One turn moves each row of this set onto another row. After a few examples, where does it send each row asked below?
bov: [ -7   5 -21  -6  11  -6   1  16  12   7 -16  13  -9  20 -12   2   3  -8
  11  13 -14  19  17]
monu: [ 17 -18   4  23   4   9  11   6  -8  -1  16  10  14  -8 -10   7   7  10
   1  -4   9  -2   0]
duda: [-14  -7   5  13  11   6  11  11  -7  22   2   7  -5  14 -10  26  11 -18
   2  21 -19  12  11]
nar: [ -7 -20  -6  12  -2  13   9   8   6  15  10  10   5 -12 -15  -8  30  16
  13   1  27   9  -3]
bafa: [-16  -7  -1  28   5  17   0 -11   1  -8 -22   1   6 -22 -17  -6  11  10
  -8   4   9   5  -5]
zaf: [-14  -4  -2  -9  16   0  26 -11   3   6  15  -1 -19   8 -13  22   9 -20
   2  15   9  26   7]
Siv: [-19  -1   3  -6  18   9   4 -14 -18  -6 -12  -2  16   1   0 -11  29  22
  -1  23  12   3   3]
Lal: [  0 -11  -2 -16  18  20  16   9   8 -25 -10   3   8  11 -33  -5   6   5
 -20  -3   2  12   4]
gep: [-23  -8  -6   7   7   9  -6 -13  -6  -3  -4  -3  26 -17 -15 -22  18  14
  -1  10   0   6  10]
vakon: [ -4  -8 -13  -1  14  22  16  18  13  16  -9  10  -9   3 -18   1  41 -20
   0  10 -18  17  14]
dap: [ -4  -7   6  -9   2  16   7 -10   9  16  -3  25 -17   4   3   4  13  -8
  14  11 -32  21  14]
Vad: [  7  -2  -1 -23  -3  -4  11 -15  11 -13  15   1   8   2 -17   4  11  22
   6  -5  -3  25   9]
kap: [  8  11  11  -7  14   9   9 -20 -11   0 -21   6  16 -14  -4  -1  22   5
  -6  16  13  -7   4]
pefev: [ -5   2  21  -7 -12  18   4   5 -11 -10 -12  -1  12  13   5 -21  21  -7
  -4   6  19   3  23]
nuter: [-23  -8  -4   5  -6  13  11   1   3   1 -11   4   1  32 -28  -8  18  -7
 -21   2   0 -20  10]
Nulu: [-13 -14  -8   1 -11   0  28   2   2   5 -20  13 -26  26 -22  -4   1  -3
 -10  12 -12   3  16]
fipov: [-16  -2  10   0  -8  22  23 -17   5  30   0   0 -11  -9 -20  -4  14 -12
 -10   7   7 -14  23]
fitat: [ 20 -11  13   8   1  22   2  -8 -10 -20  -5  14  -1  11  10  -9  10   3
  -6   0   4  -7   8]
veva: [ -3   2 -11  -8 -15   8  39  -7   7  17   3  -1 -14   1 -19  -3  23 -25
  -2  14  -6  11  22]
Feke: [-14 -19   3 -21   8  -6  11 -13  14  -2  15  20  -7  16 -18   7  26  -3
   2  -8 -15  24  10]
Zit: [-12 -24  14 -13  11   5  29  13   3  -3  -9  15  -1   5 -32   3   1  -7
 -16  -6 -18  19  22]
Datuv: [  1   9   5  21 -11   1   3 -18  -1  -4 -23   6  13  -9  -8   5  27   7
  -4   3   6  -9  -5]
fomub: [-16  -2  14  -2  -3   7  28 -20  -1  10   9  -7 -21  -4  -6  19  12  17
   8  10  15  16   7]
Neme: [-13   3   9 -10   3  11  28  22   1  -2 -14   5   0   3   0  12  13  -8
  11   7 -19  36  17]
pesa: [-17  -4   4  -5  -1  10  -4   6   0  14  -7   4   3   2 -10 -21   9   2
   9  15  39   8  15]

kap moves to gep
pefev moves to nar
vakon moves to dap
Now these:
zaf moves to Zit
Vad moves to nuter

One turn moves each row of this set onto another row. After a few examples, where does it send each row asked below?
vid: [-19  22 -13  -6  -9  24  -3  -7  -4  -9 -28  -7  12  13]
fut: [-32 -14  -3  17 -12  13  -4  18   5   9  -1   4 -17  20]
Febug: [-22  -1 -10  25 -12  -8   2  -2  -1  21  18   8  15  18]
Ruzu: [-18  20  -8  -3 -24  24  -9 -11  -9 -13 -22  -8  11   8]
rodop: [-17   9 -17  32  -1   4   6 -11 -21   9   4  -1  31   8]
besug: [-15  21   0   3 -15   7  -1  -8   7  -8   5  16  31  13]
mipep: [-29 -17   3  31 -21  15   4  13 -16 -10 -22  -8   6   7]
rufig: [-26 -24  -6  22 -21  22  10  12 -21 -10 -22  -4   7  15]
kal: [-21   9 -13  28   9   5   9  -9 -15   6   5   5  36  11]
sis: [-23  13  -6  20   4   9  13  -7 -25  13  -2  -1  37   9]
pel: [-14  16   0   2 -14   7  -1  -2   4  -6   5  22  32  20]
Voto: [-23 -21 -14  -5 -12  24   0  -1 -10  28   4  -7  10  15]
Gab: [-25 -21 -16 -10  -6  14   2   4  -9  21   4 -13   8  19]
sovit: [-23   9  13  20  -4  19 -10  14  -1 -23 -13  12   7  21]
Bilo: [-12  22  -9  -4 -11  25 -11  -5  -2  -2 -27  -4  15   3]
gadi: [-20 -21  -9  31 -16  21   2   5 -16 -11 -23 -13   5  11]
Dob: [-24 -17   0  27 -20  16   4  13 -14  -8 -26 -18  10   9]
zolit: [-16   9 -17  23  10  10  12  -5 -20   9   2   1  34   5]
mip: [-26 -18 -16  -1   0  20  -2   1 -13  29   1  -1  10  27]
Bitin: [-31  -7  -6  18 -16  15  -7  15   7  11   3  -7 -18  16]
vos: [-28 -17   6  27 -13  17   2  14 -23 -12 -25  -7  12  15]
Buvus: [-19  -3 -12  22 -20 -10   5   0  -8  16  19   6  18  11]
rabo: [-30 -19 -16  -9  -9  12   1   4  -4  24   3  -3   5  23]
Dunar: [-15  18  -8 -10 -22  28  -6  -8   1  -6 -20   3  19   7]
nasu: [-23   4  14  17 -10  16  -7  12  -3 -27 -16  11   5  14]
Fasi: [-32 -12 -18  -5  -4  22   1   4  -3  24   2  -8  -1  24]
gola: [-13  16  -2  -4 -12   9   1   0   5  -7  -1  21  34  17]
Sife: [-18  22  -7  -5 -14  27 -14  -8   3  -8 -20   1  13   5]
Nobud: [-23   5  12  23   0  19 -11  16  -2 -21 -18   7   7  19]
Led: [-20  -2 -11  23 -22  -7   3   1  -4  18  20   9  14  17]
pemer: [-31  -7  -3  21 -17  14  -7  16   5   7   2   1 -18  19]
naf: [-22  20 -12  28   3  17   7 -11 -15  12   1  -5  34  11]

Nobud moves to Bitin
Gab moves to zolit
Now these:
sis moves to vid
Sife moves to mipep
fut moves to Febug
rodop moves to Dunar
mip moves to naf
Led moves to pel

